[[126 128 132 127 140 144 134 126 127 133 140 131 123 126 120 140]
 [127 127 133 127 142 142 126 127 135 124 131 132 121 135 122 124]
 [126 125 131 128 142 145 131 126 127 131 139 129 122 130 118 140]
 [120 125 131 131 137 153 114 123 142 140 110 133 134 131 140 134]
 [126 115 138 122 134 144 137 119 122 142 130 124 135 121 134 144]
 [140 115 142 138 132 142 135 116 137 123 124 113 134 138 136 118]
 [130 109 135 123 122 132 146 129 112 133 131 121 127 120 139 154]
 [140 130 136 141 125 141 122 135 142 117 121 128 135 129 137 128]
 [139 121 120 132 127 147 125 124 137 129 120 117 126 130 113 144]
 [124 126 130 129 146 145 123 123 128 129 138 131 125 138 115 115]]
The last entry, reading row by row: 115
The largest entry in the last row?
Answer: 146
The entry in the top-left corner?
Answer: 126
The entry just right of the smallest entry is 135
The largest entry?
Answer: 154
The entry directly above the smallest entry -> 115
The first entry in the row that holds the largest entry?
Answer: 130
The fifth entry, reading row by row: 140
The 2nd entry, reading row by row?
Answer: 128
The second-last entry, reading row by row?
Answer: 115
The entry directly above the largest entry: 118
The entry in the top-right corner is 140
The 4th entry in reading order?
Answer: 127
The entry just right of 116?
Answer: 137
The 2nd largest entry?
Answer: 153
The entry directly below the smallest entry -> 130
The second smallest entry is 110
The smallest entry in the first column?
Answer: 120
The 2nd entry on the diagonal from the top-right corner is 122
The third entry, reading row by row: 132
The largest entry in the first row?
Answer: 144
The 3rd entry on the diagonal from the top-right corner?
Answer: 130
The third smallest entry?
Answer: 112
The bottom-left entry?
Answer: 124
The entry directly below the largest entry?
Answer: 128

Questions about the matrix below.
1) Give the smallest entry in the first column.
2) Give the minimum.
3) Give the fifth entry from the end, reading row by row.
4) Give the largest entry in the last column.
5) Give the entry directly below the centre entry.
6) Give the entry directly below 137.
7) Give the bottom-left entry.
8) Give the entry just left of 118.
[[124 140 129 121 154 137 116]
 [152 157 157 141 116 129 100]
 [144 109 118 108 108 125 113]]
1) 124
2) 100
3) 118
4) 116
5) 108
6) 129
7) 144
8) 109
